rotation steps, each row followed by its count of steps:
The counts run from 0 to 125.
[124 135 169  83 139 145 125 167 188 166  97 116 117  76 110  97 149 146
 130 151 100  79 124  86 131 125 105 123 153  89 133 111 144  96 134  86
 121  97 131 120  90 148 122  89 151 114 144 163 131 145 142  93 101 104
 129 151 126 134 125  92 100 167 162 114 146 160 146  89 176 120 163  88
 110 109 106 105 155 165 103 118 117 105 123 120 109  72] : 76
[121 135 125 150 103 154 106 137 145 164 141  98 139 111  87 141 163  96
 129 153 109  94 136  73  99  89  77 132 135 107 131 121 151 147 127 107
 121 112 130 151 170 172 129  85 159 115 141 119  92 202 156  96 153 122
 116  95 151 179 149  86  97 152 139 119 121 121 179 107 115 120 133 121
 115 140  98  99  96 120 120 120  64 171 142 118 154  95] : 18
[150 110 109 111 100 137 167 164 155 140 114  86 101  73 107  96 166 141
 114 140 115  88 111 106 117 105 107  89 162 101 106 110 136  70 140 105
 147  95 138 125 136 155 144 135 115 104 164 148 156 136 137 131 159 125
 123 102 141 148 143  89  93 154 136 116 117 190 148 144 119 106 152  58
 118  96  93 115  96 161 103 162 126 139 149  87 124 146] : 63
[130 109 122  92  80 138 172 147 157 153  87 130 112  95 112  78 149 164
  98 130 106 111 118 103  97  90 100  99 154 129 132 103 113  56 171 111
 135 101 134 148 127 176 137  97 146 130 141 127 128 129 158 133 151 143
 111 108 144 152 125 104  92  85 118 157 103 174 143 115 121 105 149  57
 110  75  93 108 113 137 104 151 168 143 139 104 130 117] : 55
[161 109 141 154  95 155 112 135 130 125 130 120 128 131  76 128 174 109
 138 172  89  95 159  91  99  85  82 113 141  94 129 104 141 105 124 129
 101 111 136 139 158 177 145 100 117 134 163 120 121 176 146 109 176  98
 112 101 119 156 149  94  96 192 126 100 131 134 128  82 109 134 171 117
 117 136  99  97 112 116 120 112  73 153 128  93 152  91] : 13
[106 170 157 122  82 154 121 140 168 162 128 140 105  94 134 108 143 130
 130 172 124 100 145  66  92 102  70 127 169 104 124  88 101 126 146 118
  80  96 150 126 160 179 112  79 160 141 122 132 133 169 130  93 140 155
 102 132 131 168 149 105 134 156  93 130 100 126 151 128 128 128 117 118
  81 102  97 131 123 115  94  97 107 165 120  88 155  97] : 28
[154 102 123 138 100 167 125 127 106 131 125 106 122 125  79 138 177 111
 126 156  84 114 141  83  91  91  75 108 126 106 147 100 145  96 122 135
 115 122 140 159 139 164 159  92 151 125 162 121 102 177 155 100 169 107
  98 102 155 145 130  78  91 140 107 115 123 149 146  88 128 116 158 118
 100 155  95  97 121 124 109 130  77 160 160  86 147  91] : 15
[115 110 144 122 111 175 141 146 149 168 105 139 133  89  78  91 149 123
 106 152 120  63 132  86 152  97  82 116 142 118 167  99  96  83 160 110
 131 129 109  93 108 170 129  85 118 113 158 145 133 150 159 112 114 107
 122 125 154 111 106 110  97 140 133 106 120 138 134  76 140 114 161 126
  83 155  99  88  78 106  92 110 140 141 123 127 126  94] : 0
[155 102 143 154 120 161 129 127 138 150 113 142 122 127  66 125 163 120
 138 195 112  77 140  93  81 113  98 137 141 107 126 106 127  84 128 146
 134 125 106 133 141 152 140  92 124 110 156  91 125 165 144 107 158 118
 122  78 163 152 141  95 105 164 107 119 110 145 172  81  77 105 144 138
 107 170  98  85 109 102 104 116  95 144 122 140 137  91] : 10
[125 123 136  88  90 125 148 186 120 132 126 118 138  98 103  86 142 168
 112 107  81 118 115  91  95  82  97  99 139 116 175 139 168 103 161 106
 128 122 139 172 146 162 132  69 139 119 136 122  99 128 142 116 148 142
 101 116 113 155 106  88  98 115 135 135  90 141 155 133 128 150 199  80
 101  93 110  96  94 149 128 130 139 144 147  93 128 107] : 47
[154 101 149 134 124 150 131 154 146 127 110 137 119 119  71 117 166 136
 141 173  98  71 152 102 106 102  96 115 134  97 119 104 146  91 123 121
 112 110 125 123 121 166 140 101 101 112 171 129 133 158 123 125 170  86
 126 114 115 132 141 102  92 200 136 106 130 149 137  63 118 138 192 102
 133 154  98  84 116 122 122 106  71 131 124 121 130  80] : 92
[144 125 131  87  93 118 156 155 158 150  83 146 109 100 124  91 147 170
 113 125  97 119 119  95  92  85 103  83 152 123 133 108 127  55 163 100
 119 107 135 150 135 175 143  89 143 130 132 139 120 126 154 130 158 142
 109 120 117 161 121 107 103 112 114 161 109 159 139  96 128 112 165  55
 111  65  94 110 122 150 122 129 164 140 131 101 138 108] : 54
[139 101 128 153 126 159 126 134 141 141 126 104 137 105  55 127 165 106
 140 155 113  67 124  85 112 103  93 130 124 109 143 127 151 126 135 113
 145 117 126 147 142 166 140  83 139 104 153 122 104 185 143 117 159 102
 117  99 149 150 123  88  77 166 153 112 132 126 177  78 109 117 162 114
 130 164 105  83  91 134 116 122  74 158 129 132 130  91] : 97
[125 141 136 136 109 171 125 116 139 144 135 124 109 105 118 114 157 125
 130 177 114 118 136  69 111  89  58  88 134 138 152  75 101  94 131 100
  95 110 132 137 130 175 126  93 170 138 141 160 142 149 127  66 156 134
 112 123 149 137 139  90 115 160  76 113 100 131 128 117 136  99 130 108
  96 130 101 103 120 113  80 125 116 162 147  84 166  97] : 110
[127 135 138 140  89 168 115 122 158 144 134 123 109 103 123 114 162 111
 144 173 117 108 139  81 116  87  64  93 145 133 145  79 105 108 134  92
  90 109 143 126 148 186 127  88 159 150 132 160 144 149 133  79 151 118
 108 126 121 140 144 104 114 186  91 115 101 122 123 100 131 114 144 102
  98 116 105 104 122 113  98 107 105 162 140  84 166  93] : 109
[108 138 128 140  94 166 115 132 135 150 148  98 114  94 116 115 151 106
 120 144 112 103 122  62 118  78  62 103 139 135 161 101 135 136 141  82
 116 112 148 135 162 173 132  73 181 141 121 142 109 173 151  93 146 140
 103 115 163 158 134  86 106 145 111 123 100 111 160 134 126 103 135 106
  86 120 122 116  90 115  98 129 105 173 151  94 172 111] : 24
[117 141 147 126  98 165 135 150 126 144 149 115 108  90 128  94 151 155
 141 159  97 113 135  69  96  81  66  92 143 134 159  92 118  91 132 111
  97 120 144 140 153 155 116  78 152 131 131 151 155 119 121  82 143 156
 116 124 149 131 147  94 130 155  80 121  70 134 148 152 127 100 154 111
  75 108 112 110 108 118  86 113 132 154 160  82 161 106] : 31
[107 135 146  85 136 137 128 183 190 176 115  89 125  67  98 109 157 130
 120 146 127  63 107  91 130 120 104 138 148  84 111 122 144 128 140  88
 141  99 139 121 112 148 113  90 143  83 143 152 133 152 144 115  98 114
 132 130 141 145 127  89  96 155 179 119 144 156 189 118 157 121 150  90
 109 121 109 113 111 158 114 130 107 122 119 121 107  97] : 74
[128 138 166  88 100 140 134 165 115 121 136 136 112 107 107  93 145 168
 143 156  81 121 152  93  61  93  98 111 145  84 126 109 141  85 131 141
  82 111 144 154 150 146 113  95 133 115 145 130 153 121 109  97 155 146
 115 125 107 142 151  94 125 169  85 118  81 153 164 140 132 148 176 115
  72 105  95 109 130 137 105  94 119 147 148  70 136 105] : 37
[124 119 121 157  99 157 122 141 126 152 130 102 138 112  84 139 164  94
 125 156 116  90 134  81 100  94  71 132 134 104 143 120 142 127 128 134
 136 124 137 154 158 156 140  92 150 115 155 117 101 192 156 108 159 123
 103  94 172 159 130  86  84 144 133 120 121 137 187 103 116 120 127 124
  95 158 104  99  85 112 107 130  75 165 136 110 142  89] : 17
[150 129 127  93 107 130 154 144 186 146  86 134 101 100 119 103 167 165
 116 163 119  92 121 109  77 123 117 106 163 104  79 105 123  52 140 125
 128  89 137 145 130 154 138 121 129 119 143 135 150 133 136 119 160 138
 133 110 110 162 152 109 103 153 123 143 118 181 147 115 114 111 136  58
 120  69  85 124 142 160 113 129 136 122 125  99 133 113] : 60
[120 111 109  94  93 124 174 154 163 162  83 138 119  89 119  91 154 155
  99 126 121  90  98  99 105  90 103  97 158 127 124 112 114  59 173 112
 145 104 128 135 145 167 132  96 132 109 143 124 136 139 153 134 154 154
 111  96 147 163 133 105  91 103 133 153 108 159 166 122 105 104 129  59
 109  81  99 111  88 135 106 154 163 147 122 117 142 134] : 56
[132 115 122 146  94 155 124 132 145 145 108 123 128  99  93 135 159 105
 108 144 113  98 149  86 123 103  62 120 136  90 139  91 109 117 143 113
 107 108 147 140 131 193 142  93 166 141 164 145  96 179 154 112 157  93
  98 130 131 168 122  91  80 154 115 115 146 138 124  63 134 141 136 108
 117 144  89 113 115 127 112 132  78 173 129  90 137  73] : 101
[126  94 152 107 116 157 149 168 171 151 102 146 118  86  87  91 155 137
 119 160 107  55 144  99 137  95  95 108 156 100 129  90  98  69 140 114
 115 112 125  83 101 172 127 104  96 118 155 143 154 133 127 130 127  98
 131 136 125 115 128 105  98 190 140 106 126 147 121  74 135 135 186 113
  99 137  90  93  90 121  97  92 124 121 111 119 133  95] : 85
[135  92 132 144  95 168 141 152 143 146 115 156 122 116  83 106 156 119
 117 157 116  63 154 100 126  86  84 109 153 105 137  88 101  78 141 137
 110 122 124  98 116 186 137  99  92 135 167 127 138 157 138 117 152 102
 118 123 135 133 132 108 110 177 112 102 119 146 119  74 115 132 171 127
 101 139  88  92  95 105 105 102 112 148 115 106 152 100] : 6
[129 124 132  89 120 130 147 183 175 156 110  81 123  64  95 119 162 137
 113 150 120  83 129 117 113 130 117 126 161  69  80 127 151  98 127 124
 125  99 152 130 125 145 122 130 124 100 167 149 154 153 124 123 127 112
 127 126 122 159 140  85  78 172 146 114 145 181 159 128 150 125 147  77
 114 101  93 125 130 170 115 148 103 130 128  94 117 107] : 68
[134  84 116 149 114 164 137 143 124 142 119 113 136 105  62 129 169 106
 120 146 122  71 129  81 120 104  88 122 126 112 146 109 138 112 143 128
 145 116 123 141 142 161 138 108 133 101 168 118 100 179 128 127 161 108
 110  92 166 149 113  90  77 145 147 108 140 134 166  85 114 124 155 119
 115 165  98  83  79 120 109 130  77 156 136 121 135  90] : 96
[165  89 139 131 129 151 129 140 137 114 102 130 122 116  65 117 166 130
 131 160  87  83 147 101 107 109  97 109 130 103 133  95 139  75 119 133
 113 114 134 139 112 164 149 100 120 120 161 138 130 158 131 112 166  89
 117 115 132 130 124  99  89 180 121 105 132 153 128  61 134 135 184 118
 131 162  90  88 133 132 112 120  76 136 138 100 138  84] : 93
[136 122 137  81 130 144 145 165 144 151 106  78 125  69  97 102 153 148
 117 138  97  99 117  88 122 124 101 113 138 110 128 132 151  83 127 105
 137 104 142 146 100 125 140 108 155  90 157 175 126 140 143  96 119 117
 119 127 150 133 112  74  78 135 146 107 136 192 163 121 176 102 146  84
 101 127 108 108 132 165 103 162 114 129 175 100 104  99] : 71
[148 118 144 139 121 151 110 118 166 142  99 123 123 123  82 136 162 120
 138 174 110  98 151  77  99 125  90 135 132 111 135 103 141 118 128 122
 125 107 132 163 135 164 141  91 163 120 156 122 101 194 136 107 155 103
 109 104 133 168 131  91  86 164 140 123 148 125 155  53 125 128 155 104
 135 145 102 102 139 131 112 122  70 145 122 118 133  62] : 99
[153  83 138 148 128 171 138 132 121 139 125 136 123 122  60 110 170 119
 139 173 101  84 141  88 106  77  85 104 126 141 158  93 124  76 129 114
 136 130 114 123 128 165 149  98 107 106 153 129 134 158 145 108 166 108
 121  96 158 113 136 111 108 167 114 108 105 141 143  86  92 104 180 120
 110 157 103  76  91 101 106 116 109 147 140 109 147 105] : 8
[141  82 119 140 111 160 150 131 111 135 109 118 135 108  54 120 169 117
 118 152 110  84 137  96 111 108  81 114 126  91 144 109 132  95 143 140
 139 122 135 141 126 163 152 101 135  97 182 131 105 175 135 126 157  92
 106  95 166 140 111  83  73 146 125 110 134 155 155  72 131 131 156 128
 117 176  88  81  98 124 106 137  88 165 145 108 130  80] : 95
[136  81 140 133 132 162 151 139 149 152  97 145 127 107  63 103 162 135
 132 176 124  48 132  93 113 116 108 128 142 116 119 101 118  72 138 143
 148 118 104 124 111 144 136  88 105  91 154 117 145 156 130 126 140 115
 134 101 175 124 141 104  90 156 135 121 123 146 170  79 108 111 159 128
 106 176  93  76  95  98  87 110 112 131 125 143 117  91] : 89
[125 127 125 150 118 169 109 103 145 155 136 111 120  99  96 128 163 115
 139 167 118  98 115  64 119  94  69 113 119 150 173  98 137 119 137  86
 137 111 128 148 131 178 140  73 188 126 128 136 104 176 154  86 155 131
 108 110 161 146 122  87  82 148 122 121 117 118 170  86 118  97 134 103
 118 145 114  86 110 113  95 135  87 157 137 120 155  85] : 104
